The rows of A fall into 4 groups, which share some directions, and each row is roughly a mix of its group's hidden directions, except some rows that fit no group.
A, 142 rows:
[[-38 -33  -4   9  -2  49 -46 -15  -2  -2]
 [ 64  15  49  -8 -22   1  -6  -1  -1   7]
 [-39 -29 -56 -25  -8 -17  12  16  16 -19]
 [-12 -45 -34 -38  15   5 -34 -10  20 -28]
 [ -7   0 -49 -41  50  -4   3  18  18  12]
 [-28   5  11 -33 -16 -19  12   3 -51  45]
 [ 62   4  10   2  -3  36 -20   3  39 -17]
 [-19  -9  29 -29 -35  58  -2  -5   5 -27]
 [  4 -19  25 -18 -26 -53 -28 -11 -19 -36]
 [-45   0 -15 -32   3  20 -22 -42 -12 -36]
 [-49   7 -20  -2  10  -8  25 -18   6  58]
 [ -3   3  17 -11  67  31 -22   8  15  28]
 [ -8 -33  16  22 -18  49 -13 -41 -24  23]
 [-38  27 -25  24 -31  35  22   0   4 -37]
 [ 29 -33  26   9  22 -40 -11   9 -27 -42]
 [ 11  55  25   9   3 -18  31 -23 -11  41]
 [-67 -10  -5  31 -27 -26  22  -4  -1 -10]
 [ 11  -3 -14 -50 -21  53 -27 -20 -11  -5]
 [-48  19 -15  15  16 -44  13  -3 -35  28]
 [ 22 -12  19  17  23 -18 -15 -49 -36  37]
 [ 15 -21   2 -44 -34 -12  35  14  26  38]
 [ 17  21 -47 -11  12  18 -21  37  -7 -46]
 [ 17 -48   2  -2   3 -38 -17  15  16  51]
 [ -1 -10 -10  65   2  -8  -9  48 -15  20]
 [ 37  -5 -16  25  11 -69  -3  12   7   7]
 [-58  48  -8   8  -5  -7  -7  15 -18  32]
 [ 44 -21  26  13  26  25   9   9  20 -49]
 [-22 -48 -13  17  -2 -54  -8 -19 -24 -15]
 [-18 -59 -16 -14 -49  -4  24   8   1  13]
 [  2  -2   5  38 -67 -24  11 -12 -18 -21]
 [-19 -37   5 -20  23  44 -45  12  27  -4]
 [-36   4 -20 -42  11   7 -32 -15   4 -50]
 [ 20  10  41  26  55  -1 -28 -16  -6 -22]
 [ 33 -25  34  14 -10  37 -23 -23 -15 -41]
 [-11 -19  47  23 -47  24 -12   0   7 -36]
 [ 56   4   1 -44  31 -11 -32 -15   1   3]
 [-47 -33  15 -14 -45  22  22  19  19  -8]
 [  4  31 -25  -6 -48  44  -3  18   0 -34]
 [-39 -11 -15  33 -44  -7  -3   6  39 -30]
 [ -9  27  22  -1  14  -9  49 -52  -4  27]
 [-11  51 -24 -21  13  23  38 -26 -18  24]
 [-31 -26  11  32 -26 -47 -12  22   3 -34]
 [-21 -41  -4  51  -7  16  -7 -18 -37  26]
 [-10  29  -7 -17  61  24  -4 -11  -3 -42]
 [ -6   4 -20  20  15  -3 -63 -34 -31 -16]
 [  0  39  -8   5  41 -31  46  19   4  26]
 [ 33  32 -33   0 -46  15  15  31  25  13]
 [-15  35 -45 -32  -6  41   9  -2  -5 -33]
 [ -2   2 -12  20 -17 -10  -6  57  -7 -56]
 [-28 -20  27  41 -60   0   9  -7 -10   9]
 [-10  48 -22 -28  34   7  47  11  -2  16]
 [ 17  31   7   7  39 -12 -44  14  14 -47]
 [  0  62 -34  33 -19 -27  -7  -9 -13   0]
 [ -3   5  13 -58  -3  57   2  14  19  -7]
 [ 22 -12  18  -9  23  35 -47  26  31  28]
 [ 20  17 -23 -10   9   4  -4 -16  69  32]
 [ 26  -5  29  -5   8 -20  16 -46 -20  51]
 [ 33 -34  40 -43  32   4 -21  -9  11   9]
 [-56  20  19   2 -38  24  34  -4  15 -12]
 [ -8  46   6  45  -8  16   2  51   7  15]
 [ -4 -13  13 -30  18 -13  11 -34 -17 -65]
 [ 37 -19 -13 -32  42 -52  -4  -6   1   2]
 [-51 -34   6  44  10 -20  15 -28  18   0]
 [ 15 -29  22  57 -11  40   5  -4 -15  26]
 [ 14   5  47  28  19 -38  42  -4  23  11]
 [-26 -51 -22 -39  -1 -20  13 -32 -23   7]
 [ -6  12 -22   9  18  -5  10 -47 -25  58]
 [-30  69 -20   5  -2 -30   1  20  -4   9]
 [-27   3   2 -16 -79  -5 -10   8  -8  -6]
 [-24 -38  22  -8 -51  14   1 -32 -21 -25]
 [-13 -24  29 -23 -32  56 -15   7  13  29]
 [ -1  13  29  -1  -6   4 -12  38  24 -65]
 [ 31 -15 -15 -54 -41 -14  12  24  23   3]
 [-25 -40   4  20 -53  23 -31  -4  21 -10]
 [ 16   5 -59  -3  14  -9 -44  -2  17  33]
 [ 22 -43  -1  22  20  -8 -42  23  18 -39]
 [-26  30  -5 -16   3   0  40 -29  -4  56]
 [ -3 -16  65   5  -3  -1  32  12 -23 -35]
 [-25 -21 -18   3  27 -11 -63 -15 -30 -11]
 [-37   5  55 -11   6  33   0  18  18 -33]
 [  7 -10 -26  -7  31 -49 -28  24   1 -42]
 [  8  33   5   5   4 -49  44 -11 -13  40]
 [ 24 -24  10  22   0 -21   4   9 -29  66]
 [  5 -10 -38 -35  38 -10  -9  38  41  -5]
 [-31  15 -38   0  28 -55  15  15  22   7]
 [  0 -11 -34  26 -20   0 -21  65  16 -15]
 [-16   7  52  -5   0  46  12   8   4  46]
 [ 45   3   8  18  14  -4 -15 -15 -61 -24]
 [ 29  14  -5  13  70  22  23   5   3  15]
 [-18   8 -17  30 -29  31  15  48  35  19]
 [ 28  48 -40 -16  12  31 -16  -2  24  25]
 [ 44  11  30  31 -11 -21 -13  40  33  15]
 [ 36 -12  22   0  40 -25 -49  13 -10  26]
 [ 12  13  24  19 -12 -50  24  26  48   3]
 [ 42 -26   4 -31   3  19 -16 -28  21 -47]
 [ 16  45 -29   3  35  33  30 -25  23   1]
 [  0 -28  -7 -38  37 -23 -52   5  -1 -23]
 [ 27   2  33   1  22  -7  39 -32 -46 -20]
 [ -2  61  19   4 -16 -36   2 -36   3 -22]
 [-35  12 -24  30  12  16 -35  20  -6 -50]
 [-40  -2  59  -1 -17  26  30  14   4 -18]
 [-11   9  60  36   8 -20 -14  36  -3 -19]
 [ 19  19   9 -29 -45  19  -1   7  24  53]
 [-27  -7 -39  13 -52 -28  31 -11 -21   6]
 [-11  73  -7  29 -14   8  -1   9  22  16]
 [ 31   0  21  -2  28  23 -41 -36 -29  30]
 [  9  20 -17  -3 -53  31  -9  48  22   0]
 [ 24 -11  18 -11  32  11 -53  43  21  -7]
 [ -5 -36  15 -32 -20   1 -36 -25 -13  48]
 [ 35   3  14 -32  -5 -10 -27 -29 -31 -49]
 [ 23  23   5  36  11  15  27  43   2 -46]
 [ 12  34 -36   1   6 -63  10 -23 -11 -12]
 [ -9  32  25 -12  15  29  44 -45 -21 -13]
 [ -6 -59  -6 -30 -41  18  29   8   0  11]
 [ 15  33 -43  10 -10 -19  32 -48 -22  -3]
 [-39   5  16  34  45  -9 -21  30 -28  17]
 [ -3 -46 -12  -5  22  31 -39  10  -2  46]
 [ -3  13 -31 -16 -29  -4  34  29  13  55]
 [  4 -28 -17   9  50 -44 -27  -1  10 -33]
 [  4  31  -8  15 -11 -20  70   9  14 -20]
 [ -8 -18 -46  19 -44 -30 -17  25  20  21]
 [ 47  19   3  22  -3 -45  22  17   1  39]
 [ 20 -42  -5 -39 -20  27 -11  42  26 -11]
 [  6  12  19  21 -26   5  64 -16  -3  38]
 [ 23  35  -1 -10 -32 -20  30 -38  -4  42]
 [-22  16 -35 -35 -45 -30 -18  30  -4  -7]
 [ 23  29 -43   0  19  50   0  29  24   5]
 [ 23  41  13  10 -15 -13  25 -47 -14  39]
 [-64  -7  33  19   1  16  38  -7  -6  10]
 [ 35  10  14 -41 -25  10 -18 -45  24  26]
 [ 14  31  44  11   3   3  49 -16 -31 -26]
 [-10  21 -36  -6 -54  18 -15  29  18 -30]
 [  6 -53  17 -24  13   2 -40   5  25 -36]
 [-17   2  66  18  43   0 -20   9 -12   2]
 [-31 -39   3  -9  -3 -51  42 -16 -15   6]
 [-27  24  -9 -53  11 -21 -35  35  15   3]
 [ 15  34 -20   6  30  -3 -58  21  30  -4]
 [-13  48  24 -47   8   7 -27  22  18  21]
 [  2  -7  44   8  10   1 -37  56  21 -19]
 [-21 -41 -27  24  17 -10 -38  25  27  29]
 [ 34 -14  36  26 -27 -21  13  51 -13   9]
 [ -2  24   7  14  -7   7 -42  55  41   5]]

Here is one row of each group, with its name. Which group are the others in?
[-43  46   8  12 -18  18  36  29   6  20]  E
[-13  43 -14   0 -23 -10  60 -10 -26  14]  Y
[ 36  18 -33  -6  46  11 -16  -7  11 -45]  F
[ -3  23 -10  27 -19   0 -14  28  15  68]  U

[ 18 -35  22  26  17  24 -51  22  -9  26]  E
[-17 -13 -33 -26  34 -15   5  40  43 -19]  Y
[ 35   8 -33 -13  14 -61  20   1  -9  23]  Y
[ -7 -42   3  -9  -6  45 -16  42  26 -29]  E
[-27  24 -25  12  15   9 -33  -9  19  60]  U
[  3  -8 -45 -51   3  42 -10 -14  27  -5]  U
[ 30  27  63  34 -15   6   7  10   5  17]  Y
[-14  35   3  -8 -15  48   7 -14 -11 -55]  Y
[-11  53 -17   0   1 -51  38  10  -1   8]  E
[ 22  24 -21  -4  -8  20 -16  55  46  11]  Y
[ -8  16  20  63  22 -37  17   1  -8  24]  Y
[ 14  12  27  27   6 -10  23   2 -25 -66]  F
